128 stands for zero in the data rows.
Some points, one per row:
[ 50 207 148 138  80 162  51 184 158 152 164  71  33 176 211 117 116  81 105  95 148 123 212 126 129 124 129 128 130 126]
[104  99 154 145 125 150 131 123 147 121 122 133  98 126 122 156 147 136 121 108 137 131 143 102 135 117 147  84 153 125]
[198 110  84 118 142 104 173 152  95 108 151 133 237  90  81 131  98 186 135 186 100 147  67 196 126 200  73 181 124 166]
[109 112 141 137 124 147 130 133 138 123 134 126 116 122 121 143 128 136 115 121 132 138 138 124 129 124 129 128 130 126]
[137 111 130 123 160 122 132  77 129 137  99 162 124 126 114 113 130 101 127 119 134 128 130 126 129 124 129 128 130 126]
[116 124 146 134 126 126 121  97 145 141 102 131  76 147 148 123 158  92 143  99 145 117 143  95 109 103 157  95 127 110]
[ 50 202 152 142  78 168  59 188 158 149 171  71  37 172 209 120 114  88 104  99 149 125 208  49 184   9 164 114 179  86]
[119 138 139 133 124 116 114 118 139 144  95 123  63 149 158 119 162  85 151  98 150 109 147  91 107 101 165  94 126 104]
[ 51 210 145 138  75 166  51 193 159 152 172  64  34 177 213 115 111  85 102  99 149 122 209  43 183   5 166 121 178  82]
[ 61 192 144 137  82 143  73 198 154 138 174  68  59 158 192 129 106 110 151 110 144 128 130 126 129 124 129 128 130 126]
[ 49 216 148 138  82 158  42 172 159 159 155  73  20 182 216 108 116  64 106  84 153 114 223  40 178   2 170 120 160  74]
[101  98 155 149 114 157 133 146 150 121 132 122  94 127 130 156 150 146 122 113 133 134 148  93 134 104 144  78 173 128]
[ 92 112 155 157 101 166 126 155 157 121 150 104  83 133 142 163 143 141 123 111 186 134 159  85 150  85 149  69 188 124]
[126 118 137 140 107 127 132 143 127 122 127 113 111 131 133 143 152 143 142 123 135 130 134 102 124 113 132 101 158 121]
[113 172 119 119 125 131  96 138 132 141 146 117 119 143 158 105 141 104 116 126 130 123 149 124 150  94 129 128 130 126]
[ 55 191 155 138  87 151  58 153 157 152 137  89  27 175 202 118 134  69 117  85 154 108 206  43 158  21 173 108 155 126]
[121 132 138 134 138 119 120 109 143 147 105 115  71 148 156 127 158  98 148  98 150 112 130 126 129 124 129 128 130 126]
[113 145 137 128 130 114 105  76 142 157  89 124  54 161 168 107 157  61 146  87 152  99 155  91 104  91 173 102 102  99]
[153 136 107 129 107 109 141 161 110 121 140 104 153 123 128 136 138 156 157 147 124 130 116 121 126 133 109 129 160 132]
[ 47 207 149 142  77 166  51 187 158 150 169  71  34 174 211 118 110  83 105  98 152 124 212  43 185   7 162 117 178  83]
[138  91 137 132 140 131 151 114 127 115 111 148 140 114  98 144 139 144 129 125 123 131 114 133 114 152 125 108 131 137]
[201  81 100 104 180  66 177  73  88 113  90 188 229  91  55 112 125 154 142 158 101 127  61 211  84 228  91 172  59 156]
[147  89 127 128 131 121 158 125 118 115 125 142 159 104  97 143 137 160 137 138 122 134 130 126 129 124 129 128 130 126]
[107 120 153 139 126 134 120 107 148 136 107 130  77 169 143 129 151 108 133  99 145 120 152  94 122 103 156  96 131 114]
[ 41 236 133 131  79 155  31 172 160 163 154  65  79 191 232  97 115  49 109  84 154 110 229  28 180   0 178 128 158  63]
[218  84  84 106 173  80 192 103  78 109 114 176 255  79  47 123 107 185 147 189  91 141  41 227  91 247  65 193  79 173]
[130 124 130 134 114 120 137 127 130 129 114 122 103 133 137 137 124 127 146 118 141 122 134 103 115 118 138 105 146 122]
[113  95 148 178 130 145 140 122 143 121 121 132 106 121 116 154 152 145 125 115 133 133 139 112 127 126 141  86 150 129]
[219  86  92  87 209  66 173  14  84 128  54 217 224  96  55  78 126 109 146 147 104 114  80 229  62 251 103 194   1 154]
[202  68  95 105 159  92 179 109  87 105 119 168 248  83  55 126 110 183 139 177  94 142  55 126 129 124 129 128 130 126]
[149 139 100 115 157 118 125 105 122 134 124 148 156 119 122 101  95 109 120 142 120 130 109 171 131 145 122 166  83 139]
[126 137 117 126 135 142 124 140 133 130 149 118 137 123 133 124  99 132 113 136 125 134 125 143 148 120 127 140 129 139]
[ 72 184 136 144  88 170  81 196 151 136 181  71  74 154 191 133 100 117 105 121 140 138 184  80 182  41 146 117 183 112]
[116  96 153 140 122 148 144 118 139 114 124 132 115 122 110 154 148 147 120 115 132 133 134 113 128 125 136  88 153 127]
[125  96 146 134 139 140 142  96 139 125 104 153 116 124 107 137 147 128 129 112 132 126 126 123 110 141 139  99 121 129]
[176 135  86 115 131 115 146 172 102 118 171 112 208 107 106 124  84 169 127 179 105 146  64 182 146 161  87 177 133 160]
[146 115 118 121 144 126 142 126 121 121 133 136 157 123 106 128 109 145 122 144 120 135 111 159 132 149 116 140 118 142]
[139 107 132 121 154 126 140  93 128 125 106 154 141 114 107 120 124 125 126 125 125 151 116 148 114 151 131 131 103 134]
[235  77  81  90 200  64 194  87  67 112  80 208 255  80  30  98 112 157 152 177  88 129  28 246  71 255  70 204  30 167]
[157 128 108 105 184 101 124  47 125 150  86 170 134 126 122  83 115  71 132 127 128 128 130 126 129 124 129 128 130 126]
Then 40 other points, each followed by its number:
[181  89 111 111 170  98 167  79 101 118  99 179 203 101  74 114 125 143 133 151 106 126  74 188  96 208 102 162  74 126] 0
[116 127 141 137 109 125 120 124 136 136 116 113  81 145 147 135 181 115 147 108 144 116 151  89 118 102 145  96 152 113] 1
[120 125 138 141 103 125 132 146 131 126 145 114 105 129 140 146 152 128 128 127 128 128 130 126 129 124 129 128 130 126] 2
[ 55 189 158 141  83 158  66 168 162 149 144  84  32 172 199 122 129  85 110  91 152 119 203  44 164  21 168 104 168  81] 3
[ 47 214 149 134  81 160  47 176 160 155 162  70  23 181 217 109 112  66 103  94 152 116 219  40 181   0 173 120 162  75] 4
[ 83  99 140 131 138 133 149 124 128 114 122 147 145 113 101 140 133 149 123 128 124 138 122 132 126 146 122 111 132 135] 5
[ 54 200 147 144  80 168  59 192 155 144 173  69  46 167 204 125 109  94 104 106 148 130 203  53 184 124 129 128 130 126] 6
[ 51 194 157 143  83 161  59 167 161 149 149  81  30 174 206 115 124  77 110  87 152 118 210  42 167  16 167 107 167  78] 7
[139 149 110 113 146 124 114 118 124 139 131 138 145 127 137  98  99 105 118 134 124 129 120 155 138 128 126 168  90 133] 8
[ 68 180 138 144  82 169  79 200 154 136 228  66  66 156 187 138 107 122 104 117 128 128 130 126 129 124 129 128 130 126] 9
[221  89  79 103 167  82 189 120  75 106 125 165 255  78  50 126 104 194 144 192  89 144  41 225 103 245  60 191  89 172] 10
[153  98 123 129 136 125 156 130 116 112 129 150 180 101  88 138 121 167 128 151 113 139  98 159 126 169  59 138 130 147] 11
[122 134 122 139 111 149 127 177 135 121 172  99 136 120 135 148 106 161 117 147 129 148 134 126 163 102 119 123 175 142] 12
[ 95 166 121 140 101 163 103 190 145 131 180  77 104 139 163 139  95 135 106 138 135 142 157 110 178  67 131 124 179 130] 13
[ 66 185 141 143  85 171  78 200 154 140 183  71  67 155 191 137 106 115 101 117 140 136 192  71 188  34 146 113 187 103] 14
[193  85 104 102 189  86 170  55  98  74  80 192 207 101  66 106 130 133 138 148 108 121  67 201  81 221 103 163  52 151] 15
[ 85 167 129 140  91 167  97 193 150 134 177  76  94 142 169 143 102 136 107 127 135 142 169  93 176  59 136 116 182 118] 16
[ 54 192 146 146  82 169  68 195 162 144 175  69  47 164 196 133 113 103 105 107 148 130 202  55 184  19 129 128 130 126] 17
[213  83  98  90 201  73 173  28  88 126  65 207 222  96  59  96 129 123 146 152 102 117  48 222  66 244 102 188  19 149] 18
[166  89 122 114 170 104 131  65 114 124  85 182 172 104  79 103 138 132 137 130 118 121  85 172  92 194 119 141  71 143] 19
[149 135 115 129 105 105 139 146 113 126 132 106 136 133 134 134 143 141 153 140 127 124 120 114 115 131 120 129 151 121] 20
[117 131 125 141 105 152 125 186 138 118 166  93 132 120 136 152 114 163 120 139 127 146 138 123 164 101 118 115 181 139] 21
[177  92 112 108 139  96 163  71 105 120  89 183 201 102  72 113 126 137 136 140 108 125  76 191  93 209 105 160  64 149] 22
[141 110 123 128 129 137 149 149 119 113 145 131 167 108 102 146 114 167 122 149 116 143 111 147 138 148 109 130 147 146] 23
[126 146 125 115 149 118 104  76 130 152  92 149 101 148 142  94 126  67 124 107 134 111 137 130 114 120 154 142  71 114] 24
[ 90 155 149 137 111 133  91 116 147 147 112 110  45 161 178 117 150  78 132  87 154 109 175  66 125  69 169  98 137  92] 25
[ 84 167 153 136 106 137  83 121 148 151 114 111  43 164 181 112 144 128 128 127 128 128 130 126 129 124 129 128 130 126] 26
[ 95 109 153 154 107 158 129 156 153 123 142 104  83 133 139 161 148 144 125 113 138 136 154  86 143  89 146  73 189 126] 27
[119 141 120 137 112 150 124 183 138 123 175  93 133 127 144 147 102 153 128 127 128 128 130 126 129 124 129 128 130 126] 28
[123 126 137 137 113 121 131 133 131 128 116 116  96 155 140 139 156 124 144 114 136 123 139  95 118 110 141  99 154 114] 29
[ 86 159 139 144  93 168 105 192 154 130 179  78  91 141 169 145 107 133 108 127 138 143 169  91 179  59 138 110 188 120] 30
[109 125 133 144 106 158 128 178 141 120 167  96 122 125 136 154 115 159 115 137 128 147 145 160 163  97 123 108 179 138] 31
[171  87 118 114 158 108 205  95 106 113 106 170 198  99  74 131 128 158 137 148 105 133  86 177 101 198 100 148  95 126] 32
[114 119 131 135 118 148 134 157 134 118 148 104 131 123 122 147 119 151 116 135 123 142 133 122 146 116 127 113 155 132] 33
[199  84  95 108 164  95 181 106  86 105 113 172 240  87  58 123 114 174 142 173  96 142  59 205  97 224  82 177  90 163] 34
[101 150 131 141 101 139 114 186 144 124 173  92 110 131 150 147 107 147 111 136 131 145 153 110 170  85 128 112 181 132] 35
[ 77 158 160 139  99 141  87 135 153 147 125 108  42 164 176 122 146  85 129  86 152 113 186  58 139  55 129 128 130 126] 36
[ 56 186 147 145  79 173  72 201 159 142 174  68  48 164 200 133 112 105 100 107 145 132 200  56 185  23 159 108 187  98] 37
[ 55 199 153 137  81 161  59 171 158 154 151  82  32 176 203 116 120  81 110  90 151 121 207  42 168  18 166 115 168  83] 38
[231  89  69  98 169  79 195 115  66 103 125 171 255  73  44 123  99 195 146 201 128 128 130 126 129 124 129 128 130 126] 39
Which of these numbered points is nearest to each point below, ignoring the 2 directions in which the first points spread most? Its number follows each.
[137 119 127 134 106 124 144 160 117 116 158 111 144 118 121 152 140 169 139 141 121 138 121 119 129 124 129 128 130 126] > 1
[ 72 173 143 145  87 171  90 200 154 135 226  72  76 164 181 142 128 128 128 127 128 128 130 126 129 124 129 128 130 126] > 9
[103 133 146 134 120 127 112 103 147 141 102 123  57 152 156 129 159  92 139  92 152 109 158  83 117  86 165  91 134 158] > 35
[100  98 159 147 114 156 136 137 153 116 132 121  99 120 125 165 147 148 122 117 136 134 144  98 139 109 143  75 170 127] > 27
[ 95 106 155 151 106 164 132 152 153 118 139 109  93 126 134 165 148 151 122 114 141 137 151  91 142  94 140  70 181 132] > 27
[152 126 114 128 111 106 150 151 114 121 142 108 148 119 124 136 140 155 149 144 127 132 113 126 121 139 108 129 160 130] > 20
[112 132 144 133 122 123 115 103 140 144 101 121  70 147 154 124 157  91 144  96 149 111 151  88 114  95 162 100 132 107] > 25
[102 101 155 152 111 162 135 149 149 121 136 116  95 125 130 161 148 148 122 112 136 136 148  95 141 102 145  73 176 127] > 27
[113  93 151 138 131 146 138 114 147 122 113 138 100 124 117 151 149 133 124 109 138 131 138 109 123 122 144  84 141 128] > 33
[ 80 162 143 143  87 171  98 193 156 131 179  78  81 142 168 146 113 135 105 121 139 140 172  82 180  51 142 105 194 120] > 30
[ 79 155 159 139  97 144  87 138 149 144 127 100  47 162 175 126 144  91 128 127 128 128 130 126 129 124 129 128 130 126] > 26
[ 67 166 158 137  95 148  80 143 131 141 128  96  38 162 185 126 147  88 121  86 151 128 130 126 129 124 129 128 130 126] > 26
[ 56 196 141 142  81 174  65 202 156 144 185  63  53 162 200 128 104 105 102 113 144 132 197  62 187  21 153 128 130 126] > 17
[112 173 119 117 146 122  90 117 126 147 127 131 112 146 155  93 128 128 128 127 128 128 130 126 129 124 129 128 130 126] > 19
[ 96 100 155 151 118 160 134 137 155 122 131 118  90 126 134 161 148 141 125 108 137 134 154  90 140  98 149  71 172 127] > 27
[125 124 132 140 102 129 135 152 128 122 135 105 108 129 137 145 150 128 128 127 128 128 130 126 129 124 129 128 130 126] > 2
[145 134 112 118 154 125 127 110 125 133 129 141 147 122 125 113 101 114 120 136 127 130 111 164 131 144 126 153  94 142] > 8
[100 107 154 148 109 151 131 140 149 122 128 119  88 131 132 157 151 141 124 112 140 133 149  88 131 101 145  79 209 119] > 27
[177  91 118 105 177  95 160  49 113 130  76 188 172 108  81 106 134 113 138 131 118 116  84 243  83 198 123 151  53 142] > 8
[205  82 103  94 199  72 173  20  92 132  57 210 211 100  61  92 130 128 128 127 128 128 130 126 129 124 129 128 130 126] > 39
[179  79 116 109 171  98 168  73 102  69  86 182 192 100  68 117 135 141 140 142 114 125  78 181  90 204 110 153  71 145] > 15
[194  90  97 114 151  99 178 126  89 105 126 155 237  87  62 135 115 189 139 177  98 145  62 198 109 214  77 167 111 165] > 34
[123 120 132 138 104 122 137 153 128 122 136 109 118 130 131 147 135 153 142 127 133 131 133 105 124 116 127 105 168 120] > 29
[119 110 145 143 116 136 136 128 138 124 120 119 101 129 132 147 154 138 135 114 141 126 137 103 126 112 140  88 163 134] > 21
[109  98 152 145 119 149 137 131 142 118 127 129  94 121 117 156 146 152 124 112 134 137 140 110 108 116 138  85 164 130] > 27
[130 114 136 139 110 131 145 152 127 112 138 117 132 121 122 151 145 159 135 135 128 128 130 126 129 124 129 128 130 126] > 2
